500 stands for zero in the data rows.
Some points, one per row:
[554 489 506 562 513 516 564 558 518 478 516 412 506 515 457 548]
[504 261 611 463 646 638 686 417 442 400 479 476 594 359 639 493]
[558 578 270 488 494 513 206 725 466 704 422 709 546 434 502 439]
[549 466 529 520 548 588 558 499 498 568 472 520 548 429 553 498]
[505 521 414 459 539 517 364 635 479 615 431 630 571 415 557 451]
[488 459 509 382 483 462 549 393 443 496 487 528 539 480 609 481]
[607 558 352 544 541 675 306 691 558 718 436 752 604 454 484 485]
[466 573 543 444 485 515 593 281 477 489 589 445 547 535 604 619]
[479 513 529 280 494 546 567 293 390 512 510 476 633 455 741 601]
[585 522 362 771 486 614 321 773 694 600 416 711 358 489 225 381]
[545 535 477 688 471 508 505 581 625 439 507 426 331 653 291 432]
[414 649 404 439 412 393 357 500 485 430 577 483 491 582 479 493]
[544 413 509 574 551 518 512 582 502 486 442 536 474 436 466 402]
[541 329 573 607 581 487 482 677 534 505 357 626 496 348 474 345]
[403 505 551 397 476 510 578 334 431 510 572 446 565 512 615 556]
[489 546 476 254 513 524 544 317 376 696 454 555 698 384 716 635]
[625 399 451 542 644 500 446 647 505 570 414 663 569 372 496 408]
[465 580 395 597 514 496 374 642 491 442 556 473 417 562 446 482]
[437 619 526 637 393 421 548 466 611 334 604 303 340 767 326 557]
[433 510 523 410 441 408 497 397 433 482 518 401 522 530 620 539]
[489 486 590 536 484 433 648 383 544 388 531 375 363 559 485 578]
[398 723 376 501 265 316 289 590 553 454 584 449 368 698 378 467]
[439 302 731 552 611 599 742 365 524 290 538 328 479 480 521 506]
[637 502 462 774 480 561 365 787 708 578 430 675 306 540 164 353]
[416 483 666 501 426 402 678 354 538 302 557 227 385 624 489 528]
[463 656 461 367 438 383 332 458 486 587 455 612 545 539 548 521]
[389 558 540 372 428 408 526 412 416 429 522 338 534 536 624 568]
[443 464 553 424 529 484 585 433 443 396 563 356 538 533 574 552]
[497 519 485 499 478 452 483 461 526 499 494 474 431 534 441 503]
[408 613 532 540 418 479 556 358 585 414 669 313 400 682 434 602]
[423 523 555 419 435 448 548 371 446 412 589 392 480 559 508 573]
[491 536 462 473 497 472 393 578 459 515 500 519 522 469 552 501]
[434 640 449 310 406 375 397 461 487 536 474 494 498 522 528 538]
[438 503 553 473 439 468 571 432 494 406 566 386 507 582 533 522]
[594 436 421 541 574 602 380 628 501 677 371 716 568 313 484 451]
[553 378 574 570 569 603 702 436 544 442 510 459 530 444 481 532]
[465 528 487 353 489 487 481 409 373 546 479 522 560 457 650 536]
[540 515 419 538 544 620 365 552 544 632 432 672 527 421 425 450]
[434 427 607 505 539 494 619 465 463 402 514 370 462 509 512 522]
24 more points follow, each with its number after it:
[451 619 400 380 426 410 318 511 465 558 495 544 534 536 575 556] 0
[482 322 623 517 576 507 697 484 490 388 495 436 486 431 544 436] 1
[494 521 438 536 425 414 381 667 558 485 419 606 380 503 398 370] 2
[550 495 386 466 533 562 310 572 485 661 414 720 618 392 526 466] 3
[498 529 454 482 525 535 426 518 498 601 492 592 580 444 520 526] 4
[449 534 520 377 510 491 436 448 391 571 473 509 610 464 668 527] 5
[395 616 557 552 353 446 453 429 669 422 590 342 373 706 385 543] 6
[384 386 696 572 477 419 662 439 475 281 567 271 373 588 494 425] 7
[533 469 470 513 524 584 391 644 516 616 427 635 489 425 444 444] 8
[408 455 573 444 479 394 494 464 391 360 508 368 459 489 596 466] 9
[472 719 408 413 349 415 374 512 505 512 594 449 462 686 508 644] 10
[525 445 560 496 542 501 640 434 495 461 491 451 456 511 510 501] 11
[639 336 585 790 601 589 654 663 593 370 500 458 367 473 312 354] 12
[583 414 553 678 553 553 674 512 561 424 506 456 439 469 349 475] 13
[505 576 403 528 459 435 352 652 519 485 440 538 439 555 426 475] 14
[610 414 481 575 568 575 648 530 536 462 538 418 497 510 488 521] 15
[553 418 503 517 565 567 625 500 494 513 488 464 550 439 566 515] 16
[513 616 390 420 431 492 384 587 470 566 532 544 559 536 485 597] 17
[533 500 437 389 570 599 455 432 425 668 442 656 690 364 651 558] 18
[472 565 489 599 474 532 389 569 583 538 476 588 451 515 352 459] 19
[594 360 564 641 610 639 677 505 621 462 508 456 446 417 407 484] 20
[338 753 324 245 319 386 245 436 409 578 589 553 593 615 610 603] 21
[611 494 448 606 491 567 462 536 608 539 506 567 435 529 359 481] 22
[537 354 630 589 570 553 657 493 534 428 498 455 461 478 441 440] 23
Which two of these numbered points are nearest to each point below, ignoring the 3 directions in which the first points spread most? Their numbers follow each, nearest first.
[405 551 572 479 440 472 497 407 537 472 516 462 503 591 473 573] > 19 6
[405 735 396 466 356 362 194 566 458 524 536 526 410 668 465 488] > 5 0
[623 476 523 420 579 619 653 331 515 624 482 540 572 387 541 552] > 22 20
[423 542 488 384 480 498 420 351 423 564 499 604 614 479 646 573] > 3 19
[511 489 467 584 423 399 341 691 554 505 396 597 470 513 387 376] > 2 1
[431 511 504 440 519 459 392 521 413 531 484 543 550 452 647 443] > 7 5
[493 400 589 463 560 433 641 466 437 395 475 435 497 436 561 456] > 1 2
[473 530 491 488 435 453 509 497 494 437 591 491 446 578 467 481] > 23 12
[501 335 555 500 600 545 523 528 438 499 442 559 539 402 567 391] > 7 1
[534 420 575 524 561 441 513 523 512 453 415 511 469 415 529 426] > 2 1
[653 302 526 639 687 607 666 574 511 532 446 581 550 348 470 423] > 13 16
[609 361 535 712 653 525 566 612 607 428 462 530 410 431 355 404] > 0 11
[433 413 526 698 492 414 451 704 574 336 479 434 314 522 325 325] > 9 7
[530 497 488 680 460 503 438 676 591 433 525 475 379 563 349 433] > 0 5
[530 437 509 497 532 545 606 468 470 525 512 477 530 469 560 549] > 16 11
Now 24 new points, numbered from 0 again:
[431 520 553 367 462 487 600 294 445 466 579 368 597 458 594 586] 0
[347 725 468 220 314 281 395 346 338 433 629 376 535 628 673 605] 1
[632 275 632 667 663 604 733 521 563 434 439 496 501 315 442 442] 2
[484 521 443 557 443 444 392 658 535 480 516 494 429 578 411 420] 3
[382 645 507 511 344 484 482 469 569 465 584 420 425 659 399 524] 4
[594 341 562 622 609 562 644 600 547 456 451 482 485 428 436 446] 5
[493 579 468 460 438 427 464 523 509 584 483 543 464 522 429 503] 6
[464 652 385 376 395 433 362 530 455 572 546 534 527 565 537 522] 7
[429 653 440 533 402 446 430 502 586 401 607 434 423 711 361 544] 8
[492 432 467 558 478 444 395 629 518 507 420 595 422 478 454 360] 9
[421 552 480 429 399 459 472 439 486 400 611 439 458 595 471 489] 10
[513 362 588 694 556 518 622 599 561 324 537 356 382 532 434 456] 11
[381 696 465 231 387 422 420 283 369 654 525 482 622 561 683 638] 12
[509 584 405 346 481 434 493 487 431 580 495 521 578 477 624 570] 13
[501 545 464 357 485 528 459 429 482 608 519 526 604 464 585 573] 14
[514 447 515 412 552 581 483 423 455 536 369 629 605 373 610 440] 15
[530 353 563 466 584 472 583 509 419 531 460 559 553 358 605 455] 16
[440 560 526 557 382 502 547 453 610 399 626 430 426 672 391 544] 17
[570 351 519 633 550 461 506 605 519 365 425 538 418 437 385 359] 18
[507 499 482 511 518 547 446 494 559 548 436 607 519 472 412 464] 19
[416 486 563 514 464 435 482 411 497 427 504 444 439 530 523 470] 20
[502 487 601 496 481 436 634 429 570 439 532 393 419 600 463 521] 21
[552 510 491 575 535 552 499 518 531 531 506 537 506 522 418 535] 22
[423 611 546 523 359 323 444 518 547 348 518 348 356 692 416 490] 23
The same question for these:
[507 525 466 493 483 570 458 439 543 514 451 590 507 487 465 526] > 19 15
[458 684 358 296 452 502 304 400 389 624 522 634 612 502 664 594] > 8 22
[577 303 528 484 653 540 580 543 412 575 390 617 580 295 588 413] > 16 1
[378 620 524 489 433 475 549 410 537 452 643 360 462 677 487 583] > 8 14
[553 371 563 494 609 639 632 417 506 487 405 556 588 364 529 496] > 19 15
[361 505 632 527 409 354 526 455 482 263 568 239 351 651 502 483] > 9 23
[384 762 433 294 366 405 379 272 454 640 559 465 530 635 637 665] > 12 22
[402 485 590 335 466 427 581 365 427 398 551 359 556 529 671 529] > 3 1
[428 536 472 539 469 456 488 546 465 388 584 366 445 636 509 548] > 11 3
[585 557 381 604 567 593 389 556 553 600 458 596 543 508 431 536] > 22 8
[427 479 576 508 450 490 641 404 540 345 584 339 467 580 519 525] > 7 10
[402 554 565 341 432 439 568 281 454 461 550 405 527 583 584 582] > 19 12
[497 521 443 467 469 489 489 488 464 524 520 527 517 515 468 502] > 7 5
[521 513 355 538 545 575 332 682 458 601 477 619 567 413 524 477] > 11 7
[432 539 551 444 507 461 602 387 457 405 573 372 459 606 555 564] > 7 5
